Each row has a name. Each question is about the rows just above it.

z813: [ 14  14 -74 -51   9 -49 -71  14   9   5 -27 -51  36 -14 -18  16  13  11
 -41  21 -21  -5 -75  37 -22 -35 -87  73 -10   2 -17 -25 -14  -8 -50 -82
 -49  21 -87 -76  67 109 -14  -6 -19  38 -16 -40 -10   6 -20   7  40  28
  34 -52 -31  -1   8 -26  97  31  11  83]
z192: [ -17   14  -76  -28    9  -31  -67   14    7    5  -27  -61    5  -10
  -16   25   15   16  -40  -13  -31  -16  -47   43  -50  -39  -52   72
    6    2  -17  -22  -13   -8  -35  -85  -59   15 -102  -88   72  109
   -1   -8  -19   23  -16  -61    7    7  -20    3   55   36   43  -50
  -29   -1    5  -36   37   13    8   64]
z527: [ -17  -38   91   27  -30   71   56  -50    7    5   46  -28  -17   69
    6  -34    7   29   45  -44  -14   21   28  -14   17   37   44   -8
   31   35  -17   20   61   17   67   52   16    4   12   19  -63 -120
   20  -17   13  -33   12   26   19  -17   22  -44  -96  -46  -37   57
  -21   -1  -16   20  -33  -54   51  -56]
The entry that follows [46]:
[-28]
Right after [-18] comes
[16]
What comes right after [-74] in the named rows?
[-51]
Right after [-41] comes
[21]

z590: [  0  59 -47 -46  47 -25 -24 -47 -48 -52  43 -46 -46  45 -25 -44 -47 -46
 -29 -51 -26 -47 -47  54 -46  33 -31 -45 -51  47 -48 -45 -22  56  60]
z813: [ -1 -73 -36 -38 -60  51  50 -37 -40 -38 -63 -36 -35  21  51 -37 -38 -41
  52 -35  51 -38 -36 -53 -34 -75  73 -37 -36 -62 -35 -37  61 -54 -65]
z472: [  0  65 -34 -34  51 -29 -27 -34 -34 -41  48 -34 -35  48 -29 -32 -34 -33
 -31 -40 -28 -34 -36  56 -34  42 -37 -33 -39  51 -37 -33 -28  57  61]
z958: [  0  -7 -18 -16 -10  79  75 -17 -15 -24  -7 -17 -19  -6  78 -16 -16 -13
  86 -29  78 -16 -25 -16 -18  -5 121 -15 -27  -7 -26 -16  92 -15 -15]
z206: [  -1  -88   23   20  -62  -83  -79   21   17   36  -64   22   26  -61
  -81   20   19  -59  -92   43  -82   20   37  -60   25  -62 -114   20
   40  -63   38   20  -84  -65  -70]
z590 without one entry, shuffled: [-24  47  45  47  54 -47 -45  60 -47 -46 -47 -31 -22  43 -45 -48 -47 -25
 -47 -44 -46 -46 -51 -48  33   0 -29 -51 -46  59 -46 -25  56 -26]. Gone:
[-52]
Right after [36] comes
[-64]
Which entry of z206 is missing from [  38   17   37  -83  -61  -92  -63  -82   43   20   20  -59  -62   19
   20  -79  -70  -84   25   22   20   21  -62   36   20  -81 -114  -88
   26  -65  -64   -1   23   40]?
[-60]
Right after [-84] comes
[-65]

z958: [ 97 -13 126   3   7  54  48 -32   4 -54 -27]
z192: [ 55   5  47 -21   7  -2  18 -34  -4 -42 -34]
z813: [ 82 -17 121 -18 -15  55  29 -26 -11 -31 -34]
z494: [54 -6 47 -1 -6 11 46 12 16 48  5]
What comes right after [-1] in the named rows?
[-6]
Which entry of z494 is missing from [46 -6  5 -1 12 -6 16 11 54 48]?
[47]

z472: [ 62  60 -98  51  48  60  59  71 -97  62  63 -95  50  60  60  58  56]
z813: [  40   41   89 -103  -98   42   44   48   92   41   40   88 -100   40
   43   43 -106]
z235: [-79 -75  74 104  99 -77 -75 -72  73 -77 -81  72 104 -74 -77 -73 112]
z192: [  75   71  -16 -103 -108   73   73   81   76   74   75  -18 -101   70
   74   69 -109]
z527: [ -78  -77   95  -97  -91  -79  -80  -77   90  -77  -78   88  -95  -76
  -80  -79 -105]
z527 without one entry, shuffled: [-77 -80 -77 -78 -95  88 -79 -78 -79  90 -77 -97  95 -91 -80 -76]. Gone:
[-105]
Shuffled z192 with one entry gone: [ -18   70   73   74 -103   74   71 -109   75   76   69   73 -108 -101
  -16   75], missing
[81]
z235 without one entry, shuffled: [112 -77 -75 -74 -75 -72 -77 -79  73 104 104 -81  72  74 -77  99]. Gone:
[-73]
Right after [-72] comes
[73]
Which entry of z192 is missing from [-103   73  -16   75 -101   73   75   70   71   74   81   69   76 -108
  -18   74]?
[-109]
z235 without one entry, shuffled: [112  73 -74  74 104  99 -79 -72 -77 -77 -77  72 -75 104 -81 -75]. Gone:
[-73]
Right after [99] comes
[-77]

z813: [-18  69  69  10  14  30 -88 -63   1 -48 -59  54  -2  11 -30  24  71]
z472: [ 11  50  79  14  49  23 -85 -42 -24 -30 -61  39  19 -61 -50  36  43]
z868: [ -7  83  89  -2  35  -6 -87 -64 -11  -8 -43  42   0 -46 -39  15  45]
z590: [-19  35  61   2   6  24 -86 -92   8 -16 -45  39  34 -70 -70  40  61]
z464: [ -7  30  60  -4  23  15 -57 -51 -23   4 -60  39 -25 -59 -59  24  50]
z494: [ 10  54  65  -6  43  16 -71 -55   3 -28 -53  44 -28 -77 -42  26  58]
z697: [  0  56  71  10  22   7 -75 -46   2   1 -48  43 -12 -38 -60  19  70]
z527: [ 14  49  82   9  19  16 -62 -75  11 -23 -53  36  38 -59 -30  53  74]
z192: [  5  12  72   2  14  15 -47 -55 -17 -17 -37  66  33 -73 -52  28  53]
z958: [-13  54  51 -16  30   6 -82 -50  -1  -5 -53  53   4 -68 -56  26  73]
z235: [ 16  63  75  14  16   9 -70 -68  -1   0 -53  48  23 -33 -65  36  81]
z206: [ -1  59  56 -12   3  17 -80 -80 -14 -14 -62  54  23 -45 -55  57  68]
z813 without one entry, shuffled: [ 30  54 -18   1  11  14 -48  69 -88  24  69 -63 -30  71  -2 -59]. Gone:
[10]
Shuffled z697 with one entry gone: [-60  56 -12  19 -48   7   2 -46 -38  22 -75  43   1  10  71   0], missing
[70]

z464: [-33   1 115 -31 -33 -77  54  53 -32 -35  39 -84 -35 -33 -78  55 -33 -32
 -33  54  41  53 -32  37 104 -33 -84 -96 -34  41 -33  40 -34]
z494: [  -6   -1 -108   -6   -8   76   91   94   -6   -7   17   80   -7   -5
   80   94   -7   -7   -9   53   16   94   -7   19 -120   -7   83 -119
   -8   17   76   17   -7]
z472: [ 61   0 -79  58  62  52 -43 -43  60  60 -84  54  59  61  53 -43  62  60
  63 -42 -79 -41  60 -79 -73  57  54  72  61 -81  55 -79  60]
z590: [-76   1 -93 -74 -76  59 -37 -38 -76 -79  94  68 -75 -72  62 -37 -76 -75
 -77 -35  87 -36 -75  92 -75 -74  87  57 -77  91 -38  92 -76]
Shuffled z494 with one entry gone: [  83   -6   -7   53   16   91   -5   19   94   -1   -6   17   94   -7
   -7   76   -6 -120   -8   80   80   -7   17   -7   94   76   17 -108
   -9   -7   -7   -8], missing
[-119]
Shuffled z472 with one entry gone: [ 63  60  55  61  61  53  54 -43 -81 -41 -79 -43  59 -79  54  57  60  72
  60 -43   0  58  52 -84  62  61  60  62  60 -73 -79 -79], missing
[-42]
[-76   1 -93 -74 -76  59 -37 -38 -76 -79  94  68 -75 -72  62 -37 -76 -75
 -77 -35  87 -36 -75  92 -75 -74  87  57 -77  91 -38  92 -76] is in which row?
z590
The entry that follows [115]:
[-31]
The entry that follows [40]:
[-34]
Which entry of z464 is missing from [-33 -32 -32 -34 -31  39  41 -33 -34 115  41 104 -33 -84  53  54 -77 -33
  55 -35  54 -35 -78 -84  40 -33 -96  53 -32 -33 -33  37]?
[1]

